Where one turn sends some rows of the set: a few examples, then the rows asked:
moz: [-30  -8 -20 -16  31   3 -37 -24 -23   4   1  -5  -4  -4  38 -14  -3  11
  28 -15 -11 -26 -29  -2  -8   5 -43  26 -15   3  25 -33 -12   3 -36 -28
  32 -20   1   6 -40 -34  -9   7  18  13  16]
Bim: [-24  -8 -18 -15  28   7 -35 -22 -29   6   5  -4  -3   3  35  -7  -2  10
  24 -20 -12 -20 -35   8 -14   4 -38  24 -20   4  23 -37 -12   6 -36 -25
  29 -18   4   6 -41 -29 -16  12  16  15  22]
Suraz: [-46  -6  -4 -23   6  33  19 -16  -6  11  15   4  -5  35   8  19  -8 -15
  29 -21  36   1  -8  -2  20  25 -22  41 -14  25  39 -29   6 -10 -25 -23
  32  -4  34   3 -44 -31 -23   2  12   1   6]
Sunu: [-37   5   2  -5  14  28 -10 -42  -4  25   7 -17 -23  14  27 -13 -29   6
  30  -6   3 -18  12  10   7  22 -47  24   9  -5   8 -11  16 -10  -6 -10
   0  21  20  14 -17 -40 -19 -24  28  11 -17]
nos: [-47  -3 -15  -2   5  42  -2 -24 -22   1  23   8 -27 -10  38  -5  18 -23
  19  15 -10  -3 -11 -15 -20  14 -32  11 -16 -22  34 -36 -16  19 -32  -1
  20  25  47   4 -29 -25  -3 -11  25   2  16]
Tesi: [-43   0 -30  14  -7  18   4 -26  14   5  14 -19   2 -12   0  24   5 -10
  17 -11  15 -33 -32  -2 -10   1 -13   8  -6  22  39 -27 -22  18 -14  -2
  22  12   9   8 -47 -39  -8 -21  10  15  13]
gukug: [-39  -4  -2 -15   8  25  27 -19  -8  17  19   9   0  27  13  14  -9  -9
  30 -25  35   0 -10  -1  13  25 -30  43  -5  31  30 -29  13 -12 -27 -26
  28  -4  34  -3 -49 -24 -28   0   6   7   1]
Tif: [-45  -1 -27  14  -2  18   6 -18  20   7  14 -13   5 -20   6  30  10  -8
  16 -11   7 -32 -31  -2  -9  -3 -13  10   0  18  40 -27 -16  18 -10  -3
  15  15  13  12 -41 -33  -8 -15   5  19   8]
mefo: [-46  -6 -21   5  24  12   7 -19   8 -33  -3 -24 -13 -14  22   3 -26   0
  45   6  17  -6   1  -4   9  13 -46 -11   1  18   5 -34 -16  12 -35  -6
  13  -7  23  15 -11 -28 -26 -11  13   9  24]
lolop: [-25  -5 -22 -10  23   6 -31 -20 -31  -3   3  -5  -6  -2  45 -18  -3  13
  22 -10 -11 -18 -31   5 -13  -1 -36  21 -15  -1  21 -31  -9   1 -31 -27
  33 -24   6   5 -41 -39 -11   6  19  17  11]
bako: [  0  -9 -35  -7  25  29  -1 -32 -20  -7  25  22   0   0  19   6 -12  -6
  37 -34  15 -24 -27 -19  23  -5 -10  29  -5  -9  27 -40   6  -5  -8   4
  23  32  20  11 -20 -39 -23  11  26 -12   5]
Sek: [ -9  -4 -35  -8  25  29  -5 -38 -22 -14  23  23  -3  -1   9  10  -7  -4
  29 -31   7 -26 -34 -19  24 -15 -14  25 -10  -7  27 -45   9 -10   0   3
  26  24  22  12 -22 -43 -23   4  18  -9   4]
Nizut: [-48   8  -4  -5  13  30 -11 -41  -8  18   8 -16 -21   9  23 -16 -30   6
  25  -3   5 -18  11  -4   9  22 -49  24   3  -3   2  -5  20 -12  -7 -11
   6  29  26   5 -14 -41 -27 -29  26   9 -13]
lorit: [ -6 -15 -35 -10  24  27  -3 -36 -22 -17  24  26  -7   5  19   8 -14  -8
  31 -35  10 -27 -27 -21  27 -11 -16  20  -6 -14  27 -42  12 -11  -9  -4
  28  27  25  10 -19 -40 -18  -1  23 -12   4]
pinat: [ -1  -8 -28  -8  20  34  -4 -33 -22 -15  20  24  -5  10  18   5 -15  -8
  34 -35  11 -28 -34 -15  22 -11 -20  23  -4  -7  29 -37  17  -5  -7   8
  19  29  23  10 -25 -42 -22   0  23 -14   9]
Sen: [-45  -6  -6 -20   6  23  20 -20  -3  19  13  11  -2  28  14  16  -3 -11
  25 -22  38   0  -8   2  12  30 -29  39  -4  24  37 -37   5 -12 -21 -27
  34  -1  39   2 -47 -27 -24   1  11   4   1]
Tapud: [-22  -6 -20 -15  39  22  27 -46   0  27  42   0 -19  -5  21   2   4  15
  18  -7  -9  -7   6 -12   8  -8 -40   6 -25  13  -5 -37  -3  15 -11 -28
   9   7  28  17 -17 -14  -9 -22 -12  -5  -5]
kemu: [-37 -10   1 -17   2  25  26 -17 -12  20  13   3  -4  29   9  18  -9  -8
  31 -26  30   5  -3   3  19  31 -31  35  -9  26  35 -35   2 -16 -31 -23
  30   6  36  -2 -41 -29 -29   3  11   7   6]
vive: [-41  13  -9 -11   6  24  -9 -39  -9  19   7 -19 -14  18  32 -16 -33   2
  19  -6   9 -18  11   5  12  24 -49  25   1  -1  -3  -8  18 -12  -2 -13
   8  19  19  13 -15 -41 -18 -22  32  12 -13]
lin: [-45   1  -4 -13  10  21 -17 -39  -9  21   8 -17 -20  17  26 -10 -30   8
  23  -3   3 -19  14   3   9  19 -47  23   6  -1   5  -4  21  -8   0 -13
  12  27  19  10 -15 -40 -22 -25  32  10  -7]
vebu: [-19  -9 -12  -9  31  10 -36 -26 -24   3  -3  -6 -11   2  42 -10  -1  15
  20 -20  -5 -23 -30   1 -10   4 -35  25 -21  -3  19 -30 -15   2 -39 -21
  39 -17   4   0 -38 -38 -12  13  19  15  14]
Vuzap: [-45   1 -26 -13   3  32  -2 -22 -17  -7   8 -24   1  14  16  38 -35   6
  34 -13   1  -9 -20   5  17  -7 -13   3  -7 -22  22   1   1  16 -28  -9
  32  -3  15  -2 -44 -26 -17 -26  12  27  27]
sanu: [-42   4 -33  11  -1   8   6 -31   2  -3   7  -7 -20   5  19  16  12  -4
  41  -2   6  -9  11 -20  11  15 -10   5  -7  24   7   0   6   7 -25  10
  12  -1  22  -2 -22  15 -29   0  15  -6   3]
pulu: [-56  -7  -8   0  10  38   3 -16 -17  -4  25   5 -30  -6  36  -1  14 -25
  20  22 -11   0  -7 -11 -10  14 -39  12 -17 -16  39 -30 -12  24 -31  -1
  20  14  46   2 -34 -26   0 -11  14  -6  12]
fomo: [-18  15 -35  -4   8  26  12 -49   8  -1 -10   1  15  13  33  23 -18  11
  34 -19  19  -8 -17 -12   8  12 -32   2 -20   2  -1 -24  -6   5 -18  28
  24 -12  28   8 -47 -14 -13 -29   9  -1 -19]
bopir: [-19  19 -28 -11  14  26   3 -45   7   4 -11  -6  14   9  38  26 -17   7
  35 -16  22 -10 -25 -11  10   6 -27   3 -17  -3  -7 -29  -5  -1 -13  31
  22 -13  29   3 -46 -16 -10 -21   9   5 -20]
zepo: [-28 -16 -14   3   5   3   4 -31  -8 -22  20  -8 -28  -6  42  22   5   0
  28 -23  16  -7 -21   4 -13   5  -3 -19  -9  -1  -5 -36  -8  -6 -17  -6
  -5  -1  16  14 -20 -45 -10 -32   4  16  -8]
sutu: [-40   6 -29  -4  -1  13  12 -29   1   0   6 -12 -17   3  17  16  20  -3
  44  -9   8 -14   5 -25  14  12  -5   5  -9  25   6   4   6   5 -24  10
  14   7  21  -2 -19  11 -23   5  14  -5   5]
vate: [-19 -10 -15 -22  41  25  25 -42   4  26  44   0 -13  -7  26   1  -6  14
  22  -1  -4 -10   7 -13   5 -13 -41   8 -19  10  -3 -46  -4  16 -16 -27
  17   4  30  17 -24 -16  -5 -25 -10  -3  -6]
donip: [-30 -17 -15   9   8   2   3 -32  -9 -29  31  -8 -27  -7  33  22   0  -4
  30 -13  18 -10 -23   4 -16   8   4 -14  -9   2  -5 -39 -12  -1 -17  -4
   3  -3  16  16 -25 -41 -14 -32  11  18  -7]
Toti: [-51   0  -9  -1  11  39   1 -24 -23   0  19   6 -28 -10  31   3  15 -21
  22  19 -10  -2 -10 -15 -12  14 -33  19  -9 -27  33 -39 -16  28 -38  -5
  20  20  45  -6 -40 -26  -6  -8  20   2  10]
gobok: [-53  -2  -8  -5   4  34  -1 -25 -24   0  26  14 -32  -9  38  -2  21 -23
  22  17  -7  -5  -4 -15 -13  15 -33  13 -15 -18  35 -31 -12  16 -30   1
  24  20  44  -3 -39 -23   1 -13  19  -1  12]
velek: [-42   4 -31  -5   5  27  -2 -34 -11  -6  19 -26   0  18  17  37 -39   2
  35 -22  -1  -9 -18   3  18  -3 -15   8  -9 -20  21   0   1  16 -29  -2
  32  -4   7   4 -48 -25 -16 -29  16  25  26]
vosi: [-13 -11 -14 -10  36  30  29 -37   2  28  37  -1 -23 -13  27   5   3  18
  19  -2 -10  -8   5 -12   4 -14 -38  17 -18  13  -3 -37  -6  14 -20 -30
  17   9  24  15 -20 -11  -5 -29  -7   3  -5]
Bagi: [-50   1 -18  -5  20   9  10 -13   7 -28  -3 -27  -9 -15  26   8 -34  -8
  46   1  15  -7  -1  -2  12  18 -46  -5   0  11   5 -33 -16   8 -39  -7
   6  -1  23  12  -8 -24 -20  -6   7   6  22]
pob: [-22 -11 -15 -13  44  29  19 -40  10  30  43  -6 -19  -9  28   0  -3  16
  18  -1  -4  -4   2 -16   2  -9 -35  12 -24   8  -4 -41  -5   9 -24 -32
  14  -1  30  16 -18 -13  -9 -25 -10   1  -5]

pulu goes to lolop
mefo goes to donip
And these:
Bim goes to pinat
bako goes to kemu
Bagi goes to zepo
lin goes to vate

